(in the rows, 128 means zero)
Rotation paths and how fast each direction turns (degrees per step):
Each turn is a multiple of 5 degrees from 10 to 175, or 0.
Each row of a path follows its step; steps can be skipped.

step 0: [123 134 132 125 128 130 131 132 124 138 137 119 127 124 135 120 129 126
 123 132 127 133 127 130 124 128 121 129 125 131 137 132 122 127 132 128
 134 109 132 125 123 131 121 142 137 120 123 126 131 122 114 111 128 133
 120 127 129 121]
step 1: [129 132 124 122 134 130 136 138 125 137 139 114 128 133 124 121 118 137
 135 131 124 122 121 120 131 129 133 125 133 132 140 129 127 126 129 128
 129 111 128 133 118 133 130 127 127 121 127 132 128 121 124 124 125 129
 130 113 127 140]
step 2: [122 132 126 137 128 119 123 138 125 133 127 134 135 127 127 112 111 134
 135 123 123 130 128 119 131 128 134 122 126 127 139 132 129 133 133 124
 131 120 126 126 124 123 119 139 135 126 123 118 123 130 129 122 136 124
 132 125 122 142]
step 3: [128 133 117 133 122 129 125 127 131 132 131 124 128 136 122 124 128 119
 128 126 126 137 127 133 138 139 130 129 125 123 142 133 141 132 134 123
 129 121 123 124 123 121 130 151 131 128 132 123 134 123 121 120 132 133
 126 119 129 136]
step 4: [118 133 132 126 125 127 127 130 127 129 149 123 130 127 125 131 129 127
 132 124 122 122 134 127 136 127 126 121 131 126 128 131 136 125 120 123
 123 114 130 122 140 135 133 140 134 129 131 125 123 122 120 113 134 130
 121 115 127 133]
step 5: [127 126 126 121 121 121 123 132 125 129 137 117 135 131 125 117 128 129
 127 132 110 126 129 123 120 126 128 121 137 126 131 142 123 124 130 121
 133 112 134 136 129 128 120 137 138 122 136 125 132 131 126 124 128 134
 123 129 123 131]
step 6: [124 131 119 128 124 131 131 141 124 137 140 111 133 129 120 126 119 125
 126 128 127 129 129 122 135 130 134 128 128 121 145 136 125 128 129 127
 119 118 132 133 127 111 129 127 133 119 122 122 132 126 133 129 133 124
 130 125 123 126]
step 7: [125 127 136 145 130 137 117 133 133 125 133 124 133 118 124 117 128 129
 124 129 130 127 126 122 136 128 129 125 132 120 143 134 134 124 136 119
 127 126 127 130 128 121 129 128 130 121 128 120 127 127 121 113 131 125
 128 114 121 138]
step 8: [132 129 126 125 131 124 116 133 137 133 136 129 133 123 123 124 132 130
 129 129 124 130 136 132 138 140 132 124 136 122 132 127 132 123 132 121
 132 115 124 134 123 132 138 145 136 116 125 130 133 138 124 119 135 123
 122 122 132 127]
step 10: [132 126 131 129 121 124 127 135 126 132 134 116 131 131 119 115 124 138
 133 127 120 112 123 129 141 133 131 129 141 127 132 137 129 129 127 118
 123 120 114 132 131 117 119 129 128 126 133 133 129 128 127 128 132 136
 130 127 126 137]
[128 129 127 129 126 127 128 127 129 127 124 128 131 127 126 129 126 127
 128 128 128 131 127 128 130 127 127 131 127 124 130 130 127 129 127 125
 126 129 127 126 127 127 129 126 126 127 125 127 126 128 126 129 130 129
 132 129 128 131] : 85
[131 128 126 127 127 126 129 130 130 126 126 126 126 130 128 127 129 127
 128 132 130 127 128 129 129 129 127 130 131 125 129 130 130 127 128 127
 133 128 127 129 127 128 129 129 127 127 132 130 130 127 128 129 125 129
 129 128 127 129] : 155

step 1: [120 129 131 137 126 132 135 125 120 124 116 128 131 129 124 125 126 134
 137 131 142 125 125 124 147 131 132 123 131 121 137 127 136 129 119 132
 124 130 139 117 122 118 119 134 130 127 128 129 131 138 126 129 126 126
 134 124 134 138]
step 3: [142 126 133 148 123 127 124 123 131 138 121 128 126 130 125 134 116 134
 128 119 131 125 127 137 128 118 125 125 121 126 117 134 135 136 123 124
 130 130 124 124 127 119 126 127 126 125 131 135 129 121 131 119 123 127
 138 142 132 125]
step 4: [130 134 135 125 121 120 129 127 129 133 127 127 130 124 124 130 143 138
 134 136 124 127 134 119 132 132 134 127 136 121 121 127 122 129 137 130
 135 121 128 122 142 129 136 121 138 129 128 138 126 136 134 125 124 140
 133 127 118 118]
step 5: [122 128 131 137 128 133 140 136 125 125 117 131 138 125 126 140 125 133
 140 121 122 129 136 132 127 122 128 129 129 128 127 120 127 125 132 126
 132 132 131 129 110 128 128 126 130 137 121 134 124 119 135 139 137 132
 115 134 134 123]
step 6: [130 123 126 137 125 126 129 130 123 130 134 131 124 122 125 134 135 130
 137 122 135 124 125 129 121 125 125 123 138 133 132 121 123 130 121 126
 118 115 131 135 130 115 133 124 125 117 123 118 131 146 136 125 131 123
 124 116 124 126]
step 7: [132 128 131 138 118 130 139 134 123 117 125 123 125 128 118 123 124 133
 125 124 130 118 125 121 128 133 138 122 133 130 129 125 114 132 127 131
 133 130 127 132 117 136 118 135 120 131 147 124 132 129 120 127 130 132
 140 133 126 129]
step 8: [135 124 131 128 129 137 122 135 134 132 122 133 134 128 140 127 134 123
 133 121 131 117 127 124 130 119 128 120 123 120 130 118 116 123 118 128
 122 128 143 117 132 131 131 129 136 128 121 134 130 123 124 118 118 123
 139 123 133 128]
step 9: [130 114 140 130 128 136 123 137 142 126 134 134 122 133 122 136 130 140
 124 131 129 131 115 128 119 127 125 127 132 127 123 133 133 135 134 128
 142 128 130 124 128 128 132 122 128 129 134 133 131 120 126 114 140 135
 120 132 124 128]
step 10: [134 133 144 130 124 129 123 129 126 133 114 127 130 123 130 134 113 139
 130 125 134 139 143 121 141 125 122 129 132 124 127 138 121 122 135 122
 125 125 137 131 128 127 135 121 126 130 125 124 134 135 129 129 122 124
 131 130 121 129]
step 11: [127 121 127 123 135 121 130 124 126 125 140 126 139 117 115 134 135 121
 136 132 120 115 130 129 129 122 125 126 140 121 124 128 123 134 137 140
 133 129 133 130 112 135 139 131 125 132 124 129 133 135 134 127 125 130
 123 131 125 127]
[128 125 126 128 126 132 129 130 130 128 127 131 131 125 127 126 131 126
 129 129 127 126 128 130 128 129 127 130 127 127 126 129 129 127 124 126
 129 131 129 129 127 131 129 129 128 129 125 129 127 127 129 128 125 127
 123 127 129 128] : 115
[128 128 127 127 128 129 125 127 126 128 128 128 128 125 130 127 131 130
 129 129 128 129 129 125 125 127 127 131 125 128 129 128 124 126 129 126
 125 122 128 127 132 129 129 127 129 128 128 126 128 128 128 128 127 126
 128 128 126 127] : 175

step 1: [126 127 138 123 116 129 135 130 124 134 116 129 130 123 132 141 130 130
 122 139 126 128 141 133 142 120 138 127 122 137 129 134 125 146 122 137
 124 133 135 142 129 125 124 121 134 133 128 134 127 129 134 131 130 122
 126 130 129 134]
step 2: [123 126 133 118 127 136 124 127 122 144 129 130 125 120 131 123 129 132
 128 140 118 121 131 126 127 115 130 136 117 134 129 127 136 137 125 133
 137 139 133 138 127 137 123 119 125 129 127 141 131 134 133 125 132 120
 121 117 133 135]
step 3: [117 125 129 132 128 141 120 132 132 123 134 133 128 126 141 133 126 130
 128 142 130 124 139 129 138 117 119 131 126 132 137 124 129 120 127 133
 142 134 134 129 128 128 126 123 128 128 119 137 140 137 140 132 132 121
 128 120 133 122]
step 4: [128 123 127 132 126 142 120 124 134 121 132 131 132 123 136 126 124 121
 129 138 128 119 143 133 137 122 139 121 133 142 129 132 122 130 131 124
 135 125 136 145 130 126 116 125 124 126 124 121 133 133 124 130 127 121
 135 116 130 121]
step 5: [133 130 124 121 121 147 131 113 128 134 124 135 128 129 126 136 125 129
 124 129 130 133 142 130 130 118 129 121 126 142 130 135 125 127 135 136
 125 134 127 145 124 126 123 121 134 124 137 125 136 130 129 124 119 117
 124 121 129 123]
step 6: [133 127 122 112 123 132 124 126 125 141 121 131 142 130 133 134 133 131
 127 127 135 133 135 134 133 116 122 135 118 138 134 129 125 132 129 136
 138 131 141 134 127 118 120 132 128 136 130 126 134 140 130 127 123 127
 118 116 126 137]
step 7: [119 126 127 121 113 127 118 137 125 133 125 120 134 126 131 129 129 124
 132 141 131 125 134 133 132 125 125 123 121 135 138 132 133 127 126 130
 139 139 139 129 122 122 115 134 121 126 135 135 123 138 132 131 117 112
 127 125 137 130]
step 8: [115 124 125 126 119 128 119 128 124 132 140 122 126 118 125 138 127 122
 128 139 123 125 136 132 142 122 129 122 127 127 134 134 128 123 121 127
 131 131 132 131 137 132 122 119 129 121 136 124 127 137 139 125 121 122
 130 107 121 127]
step 9: [129 129 132 133 126 127 124 124 129 138 138 128 126 118 130 135 123 126
 126 135 129 126 133 139 124 123 130 127 125 131 130 131 125 118 126 135
 123 123 148 148 122 121 130 116 126 126 131 121 140 133 140 132 127 121
 127 117 124 125]
step 10: [139 124 129 130 131 138 127 127 128 139 127 127 137 123 131 130 129 112
 129 132 135 132 132 124 123 122 132 136 126 129 139 145 127 114 129 136
 129 139 133 146 123 126 120 131 127 123 129 127 137 137 129 134 132 124
 129 120 127 133]
[130 128 126 128 128 129 128 127 128 128 130 130 128 126 129 124 130 127
 128 127 127 129 128 128 123 126 125 130 128 125 129 126 126 127 129 131
 128 129 129 126 125 127 129 129 128 131 128 128 130 132 129 129 131 126
 124 128 129 131] : 100
[126 127 128 129 129 128 129 129 129 130 129 130 128 125 126 127 127 131
 129 130 128 125 126 128 128 126 127 124 127 128 128 127 129 127 127 126
 127 131 129 124 131 127 129 129 126 128 125 128 127 127 132 128 127 127
 130 125 131 130] : 70
[124 125 128 130 127 130 125 127 130 130 128 129 128 126 126 129 129 127
 128 126 128 129 128 126 130 129 127 129 129 130 131 130 128 131 131 130
 129 129 131 132 128 129 126 127 127 128 127 128 129 128 131 130 127 127
 125 127 128 129] : 0

step 0: [118 122 126 127 133 128 127 136 137 123 132 139 123 121 129 126 133 127
 131 119 124 130 120 132 120 132 137 126 123 119 132 117 126 112 127 124
 117 129 130 130 128 121 131 116 123 125 121 133 116 119 131 126 133 120
 138 131 130 129]
step 1: [131 126 126 123 145 121 118 124 134 133 133 131 127 138 129 130 138 130
 133 126 129 136 116 129 138 131 125 134 122 139 125 134 120 130 146 128
 124 129 131 130 130 117 130 120 121 136 123 120 126 125 129 125 131 128
 126 119 131 128]
step 2: [131 121 132 123 134 132 135 130 130 129 132 130 123 128 130 120 132 141
 122 126 140 133 130 138 128 129 138 119 118 117 132 139 124 123 133 138
 127 133 129 131 130 134 126 121 129 126 132 118 125 111 126 133 122 127
 120 131 138 133]
step 3: [128 133 136 136 141 125 132 138 137 119 130 146 126 128 128 132 125 122
 141 127 133 118 120 128 131 128 127 126 120 122 123 130 126 134 126 123
 120 132 127 122 128 137 129 122 129 135 124 127 121 129 127 128 113 130
 130 118 131 136]
step 4: [119 120 127 113 132 134 119 119 126 120 117 137 122 126 139 135 136 127
 134 119 129 137 129 125 120 128 128 130 120 125 137 133 131 126 134 126
 124 138 127 120 131 125 133 120 129 133 127 134 125 128 122 138 126 131
 116 126 134 124]
step 5: [126 134 142 126 143 121 123 132 129 130 124 133 115 132 121 122 129 119
 124 135 132 139 120 128 128 133 133 132 131 128 141 125 133 131 128 128
 125 122 136 119 136 132 124 124 123 129 139 111 124 124 130 129 123 129
 120 128 126 124]
step 7: [135 138 133 118 124 119 127 138 133 124 128 127 123 126 126 141 134 124
 147 127 130 131 131 122 130 129 141 132 121 123 125 122 128 134 126 127
 131 129 122 129 137 122 126 124 127 135 130 120 133 134 122 137 122 129
 115 133 133 133]
step 8: [120 128 136 117 126 126 130 130 128 124 119 136 117 132 138 120 125 139
 127 129 123 131 127 127 119 131 128 127 128 125 129 122 128 138 135 123
 136 140 130 124 136 140 119 119 121 127 142 128 130 139 132 126 133 124
 129 130 127 138]
step 9: [129 132 126 130 125 121 127 143 125 126 119 138 137 124 121 129 123 126
 129 126 123 141 117 139 130 134 129 135 128 119 125 120 121 134 121 123
 117 134 124 126 128 117 127 120 121 124 141 128 121 127 129 127 133 121
 119 130 125 120]
step 11: [121 128 133 133 125 128 127 128 145 127 126 133 135 127 126 123 124 146
 137 132 128 132 132 140 133 131 130 126 127 124 127 131 129 140 122 135
 131 133 133 135 128 129 118 123 128 126 130 115 141 131 131 137 126 122
 116 135 124 129]
[129 127 130 129 126 129 125 128 130 129 127 130 125 130 127 127 128 128
 129 128 129 128 129 130 129 129 126 128 124 128 126 129 131 128 126 126
 129 128 127 124 128 125 128 125 125 130 129 126 127 127 128 131 130 126
 129 129 129 131] : 0

step 0: [138 130 132 131 131 134 132 123 122 135 128 120 126 136 114 127 132 124
 129 129 121 130 119 131 129 137 116 118 119 136 130 130 135 121 119 129
 120 131 117 117 122 125 128 119 136 139 130 132 130 117 124 139 127 125
 126 137 135 118]
step 1: [127 129 140 127 132 135 133 127 128 125 125 121 134 140 116 134 122 128
 128 120 132 129 129 131 135 142 112 135 126 133 124 134 130 121 124 135
 127 138 120 128 124 134 129 126 117 127 118 135 122 128 129 136 124 118
 122 126 120 113]
step 2: [139 133 138 134 134 134 146 131 129 126 133 121 131 126 134 132 125 126
 138 135 130 128 123 124 130 127 111 117 120 131 135 130 135 129 128 127
 126 121 123 128 131 127 127 122 123 135 130 134 120 141 135 133 126 121
 128 130 127 107]
step 3: [133 137 142 135 121 120 139 124 124 125 124 117 124 135 128 124 135 124
 125 122 120 137 124 130 129 126 125 124 127 131 121 126 138 124 136 124
 121 137 132 131 136 136 122 119 117 141 125 127 116 132 125 134 131 122
 118 125 122 119]
step 4: [128 133 128 126 126 132 129 124 125 126 124 111 121 132 128 125 124 123
 129 117 126 134 133 130 131 128 119 118 125 131 142 138 135 123 124 121
 120 131 132 128 134 126 130 113 133 122 129 122 125 136 148 137 129 124
 122 121 118 121]
step 5: [133 137 139 127 129 127 127 137 120 121 115 129 113 127 129 136 121 115
 131 130 133 135 128 125 131 137 125 119 118 140 129 121 130 121 131 127
 120 135 133 139 135 135 130 130 133 132 132 121 130 122 136 135 129 127
 119 129 123 115]
step 6: [134 133 143 140 127 129 132 129 118 134 125 130 115 130 125 125 119 134
 134 126 121 126 123 135 133 135 118 120 127 126 128 143 126 120 136 130
 115 139 127 119 137 129 126 131 135 130 139 132 132 129 137 137 125 126
 122 121 130 128]
step 8: [141 135 142 121 128 138 139 131 125 128 126 126 123 127 118 126 130 125
 133 126 128 128 132 138 138 129 121 121 122 136 125 139 132 135 126 128
 125 131 119 118 122 116 125 131 129 135 129 127 132 125 133 130 140 121
 113 139 127 122]
step 9: [134 135 134 135 134 136 137 119 120 133 127 125 130 129 116 131 131 124
 129 125 131 127 128 135 130 129 117 116 131 142 123 136 134 123 125 133
 121 137 121 132 120 145 129 123 125 135 127 129 132 130 123 127 125 119
 132 132 110 125]
step 10: [129 133 137 134 126 129 130 126 129 130 120 128 134 133 122 123 118 120
 127 127 139 127 130 125 126 127 115 116 128 134 138 132 127 123 125 126
 130 125 118 118 126 136 128 124 122 135 123 133 129 145 130 133 134 118
 109 125 127 115]
[128 130 129 125 128 131 131 129 131 129 129 127 129 127 127 129 129 128
 130 129 128 127 126 130 130 128 127 131 125 127 124 131 129 129 126 129
 130 129 129 128 128 127 126 128 128 128 128 132 129 129 126 126 123 130
 127 129 129 127] : 55

step 0: [131 125 131 122 115 133 129 120 131 131 127 127 122 134 120 140 130 135
 124 125 136 133 130 134 128 131 133 119 141 126 137 127 145 135 143 129
 127 129 134 122 127 127 141 130 143 127 130 120 128 135 134 129 123 119
 131 121 130 130]
step 1: [130 127 132 118 126 136 121 119 131 127 116 135 135 134 127 126 132 129
 128 132 132 126 126 130 124 118 128 126 123 137 119 126 121 127 130 138
 123 143 123 122 126 121 122 117 116 123 138 121 132 123 117 129 145 129
 123 123 123 125]
step 2: [121 125 122 122 127 125 124 138 131 133 130 124 135 125 128 138 132 125
 129 121 113 128 128 121 136 118 118 118 140 128 129 136 128 144 134 125
 118 130 128 143 137 130 126 131 141 122 133 134 124 134 128 132 131 122
 130 120 131 126]
step 3: [122 129 126 124 126 134 129 126 124 121 126 131 139 136 102 123 133 122
 127 130 140 140 130 127 125 136 131 138 131 138 119 135 134 122 137 131
 126 133 129 129 132 128 128 132 129 127 129 119 126 123 122 131 123 129
 139 133 117 138]
step 4: [120 126 129 120 120 131 111 123 136 139 129 125 128 134 133 132 122 113
 129 124 130 127 123 138 142 127 132 117 124 132 124 118 128 132 118 141
 135 128 130 125 134 130 130 130 136 131 134 121 130 134 124 125 130 114
 127 124 131 126]
step 6: [124 128 124 106 116 128 129 122 134 128 127 129 132 121 120 138 133 135
 127 136 125 127 122 133 132 128 121 129 135 132 124 133 123 131 127 134
 129 124 137 121 128 131 137 142 136 122 117 129 137 119 134 138 134 116
 131 122 122 133]
step 7: [130 111 125 131 121 135 116 127 133 118 120 126 133 130 124 138 128 131
 137 128 137 135 126 123 135 137 124 130 127 129 127 131 138 124 131 132
 124 136 121 132 131 132 127 113 124 124 144 124 130 120 121 114 127 119
 121 127 132 125]
step 8: [113 126 122 123 124 132 125 140 131 135 122 128 122 124 119 117 123 128
 125 121 122 132 135 131 129 118 125 120 132 136 128 132 123 144 139 137
 123 127 138 126 119 120 132 123 127 132 128 119 135 140 128 132 129 124
 126 117 126 134]
step 10: [120 132 119 126 118 140 136 117 132 124 129 120 133 132 131 127 128 121
 135 128 138 133 133 124 144 119 123 120 123 123 119 131 131 129 128 134
 115 130 134 129 143 135 135 127 138 129 126 118 128 129 133 125 131 127
 125 118 130 133]
step 11: [126 129 122 119 130 126 119 129 130 129 122 129 122 123 117 131 128 139
 121 124 122 124 132 132 123 131 129 129 119 142 115 128 142 132 135 139
 128 128 122 126 136 132 130 128 127 128 142 122 131 130 115 132 122 127
 137 137 127 113]
[130 130 130 132 129 128 127 132 132 128 127 126 127 128 126 126 125 125
 126 129 130 127 131 132 129 131 128 129 130 127 127 127 130 128 128 128
 127 129 126 127 126 126 130 128 129 127 130 129 131 130 128 128 128 125
 128 129 127 128] : 90
[128 127 129 127 130 125 127 128 129 129 129 125 127 129 129 128 125 130
 128 130 126 130 131 129 128 129 125 129 128 129 127 127 125 129 129 130
 133 128 130 127 133 128 129 130 126 126 127 128 129 129 126 128 131 129
 129 126 126 128] : 155
[126 127 127 130 128 131 125 128 127 129 126 127 126 129 131 125 128 129
 126 126 128 126 128 127 129 129 129 127 125 129 128 128 128 128 127 132
 127 129 128 125 129 131 128 125 128 124 128 130 129 130 126 126 131 129
 127 129 131 129] : 115
